Each row has a name. After each piece below comes the name of the row it's from, unless a question asks for something else. Each question is about the rows just above it.

Columns, left to right: V Q T J K R P D
[141 145 164 133 137 150 120 129] -> k_636
[ 81 164 134 156  86 153 148 145] -> k_500
[100  77  83 139 123 170 153 149] -> k_541
[ 83 149 139 122  77 100 153 170] -> k_499
[148 153 153] is in which column, read top down? : P
Which row holds these entries in another order? [ 77  83 100 122 139 149 153 170] : k_499
Which column holds this, read top down? [164 134  83] : T

Columns, left to right: U C Y F W
[ 75  92  95 171  96] -> k_101
[ 92 169 173 173 174] -> k_348
[129 143 167  92 144] -> k_220
What is the next entry after [143 167]? : [92]
What is the next entry after [169 173 173]? : [174]
The next entry after [ 92  95 171]: : [96]
Which entry of k_220 is missing from [167  92 144 143]? : [129]
k_220 without one entry, shuffled: [143 129 167  92]. Gone: : [144]
k_101 without one entry, shuffled: [171  92  95  75]. Gone: : [96]

Columns, left to right: X H S G M Z N
[116 142 140 110  88 136 118]  k_837
[106 149  91 109 121 136 177]  k_131
[ 99  89  72 106 115 121 133]  k_188
[133 148 134 136 139  91 108]  k_375
[127 114 163 131 103 157 140]  k_971
[148  98 144 153 127 114 142]  k_866
[132 122 136 130 147 147 149]  k_413
[128 134 116 107 138 135 171]  k_634
[119 116 125 146  83 158 130]  k_296
[120 143 139 111  91 137 118]  k_881
[116 135 138 171 135 107 128]  k_138
[129 148 154 141 110 102 160]  k_786
Give the next entry after [120 143 139 111]. : [91]
Put [171 107 138 134 116 128 135] back in order: which row is it? : k_634
Put [ 91 108 133 134 136 139 148] back in order: which row is it? : k_375

Columns, left to right: Somi Kegi Ladi Pazeg fal ral vuk
[ 89 156 150 139 100 151 134]  k_145
[168  88 170 152 135 151  82]  k_701
[136 134 114 151 132 146 138]  k_253
[131  86 108 123 128 136 152]  k_370
[111  95 113 135 124 108 121]  k_75
[134 108 143 117 125 150 116]  k_176
[ 89 156 150 117 100 151 134]  k_776
[168  88 170 119 102 118 108]  k_169
Put [ 89 100 117 134 150 151 156] back in order: which row is it? : k_776
Which column holds this, read top down? [151 151 146] : ral
Which column holds this, read top down? [135 117] : Pazeg

Columns, left to right: L A B E
[127 148 128 106] -> k_48
[173 148 128 141] -> k_802
[125 167 135 112] -> k_628
[127 173] is in which column, read top down? : L
Which entry of k_48 is missing from [106 127 148]? : [128]

Columns, left to right: tob gel mana Lozap nugod Fis favo
[128  99 122 131 139 133 146]  k_721
[ 72  76 161 123  94  86  87]  k_288
[121 104  97 129 120 124 128]  k_59
[148 138 134 114 159 115 128]  k_717
[128  99 122 131 139 133 152]  k_409
[148 138 134 114 159 110 128]  k_491
[110 103 170 148 112 112 129]  k_749
[ 97 128 121 129 124 120 104] is which row reordered? : k_59
Which entry of k_717 is missing from [128 115 138 134 148 114]? : [159]
Which column holds this, read top down? [ 99  76 104 138  99 138] : gel
The next entry after [134 114 159 115]: : [128]

Columns, left to right: seb Depe tekuv tesug
[126 132  88 126] -> k_346
[145 144  88  91] -> k_475
[115  96 124 137] -> k_372
[ 77  78 130 130] -> k_679
[117 115  90 152] -> k_713
[144  91 173  90] -> k_972
[ 98 126 170 188] -> k_459
What is the next entry after [117 115]? : [90]
What is the next entry after [126 170]? : [188]
Which row holds these entries in another order? [173  90 144  91] : k_972
Which entry of k_713 is missing from [117  90 115]? : [152]
Put [ 88  91 144 145] back in order: which row is it? : k_475
Shuffled k_679 with one entry gone: [130  77 130], missing : [78]
Shuffled k_459 with one entry gone: [188 170 126], missing : [98]

Columns, left to right: dokef dozas poki Bet
[174 139 137 100] -> k_898
[153 129 117 140] -> k_427
[115 111 136 114] -> k_678
[122  79 132 118] -> k_626
[122  79 132 103] -> k_827
[114  91 139 110] -> k_859
[145 127 109 100] -> k_248
[140 153 116 129] -> k_551
[127 144 132 138] -> k_644
[117 139  99 121] -> k_773
[125 130 127 143] -> k_123
Give the next entry after [115 111]. : [136]
Which row holds these entries in another order? [118 132  79 122] : k_626
Put [116 140 129 153] back in order: which row is it? : k_551

Columns, left to right: zikis fet mula nur
[164 136 135  90]  k_652
[138 113 125 114]  k_834
[161  97 113 114]  k_936
[ 95 123 108 118]  k_154
[ 78 139 157  80]  k_917
[ 98 141 167 157]  k_864
Which row holds these entries in another order? [114 113  97 161] : k_936
Shuffled k_936 with one entry gone: [ 97 114 113], missing : [161]

Columns, left to right: gol gud zeduv ruv gafil mil
[ 95 132 115 138 132 125] : k_503
[167  82 103 182 119  97] : k_690
[126 133 143 172 156 124] : k_2
[129 148 126  96 117 129] : k_319
Which column holds this, read top down? [143 126] : zeduv
k_2 without one entry, shuffled: [126 133 124 172 143]. Gone: : [156]
Which column holds this, read top down? [182 172  96] : ruv
Which column holds [156 117] top down? : gafil

Columns, left to right: galu Razom maku Bemo pag gose gazov
[127 127 118 123 136 128 142] -> k_693
[124 128 136 125 104 121 126] -> k_788
[129 133 133 132 123 138 124] -> k_778
[124 130 138 123 133 132 133] -> k_29
[127 128 123 147 188 124 133] -> k_44
What is the next entry after [127 128 123 147]? : [188]
Which column holds [124 129 124 127] top down? : galu
Put [133 132 133 123 138 130 124] back in order: which row is it? : k_29

Columns, left to right: gad Puze gen kabo Bof dip makod vimum
[116 190 128 122 128 125 121 125]  k_979
[126 116 121 104 126 128  82 112]  k_704
[190 125 121 127 128 116 125 122]  k_175
Give the next entry after [190 128 122 128 125]. : [121]
[128 121] is in which column, read top down? : gen
Give the next entry after [190 128 122]. : [128]
Which row holds these entries in another order? [116 125 122 190 125 121 127 128] : k_175
[121 121] is in which column, read top down? : gen
What is the next entry after [128 122 128 125 121]? : [125]
What is the next entry after [121 127 128]? : [116]

Columns, left to right: Defas Sagid nada tunog Vil vel demiv Fetu gib bodeg
[108 173 132 136 121 155 132 120 138 154] : k_490
[108 173 132 136 121 155 132 120 138 159] : k_882
[115 131 116 111 122 123 141 110 119 113] : k_577
[131 109 115 118 129 129 161 135 136 124] : k_720
[108 173 132 136 121 155 132 120 138 111] : k_994
[116 115 132] is in which column, read top down? : nada
[108 173 132 136 121 155 132 120 138 159] is in which row? : k_882
k_577 without one entry, shuffled: [110 111 119 141 122 116 123 131 113]. Gone: : [115]
[120 110] is in which column, read top down? : Fetu
[119 136] is in which column, read top down? : gib

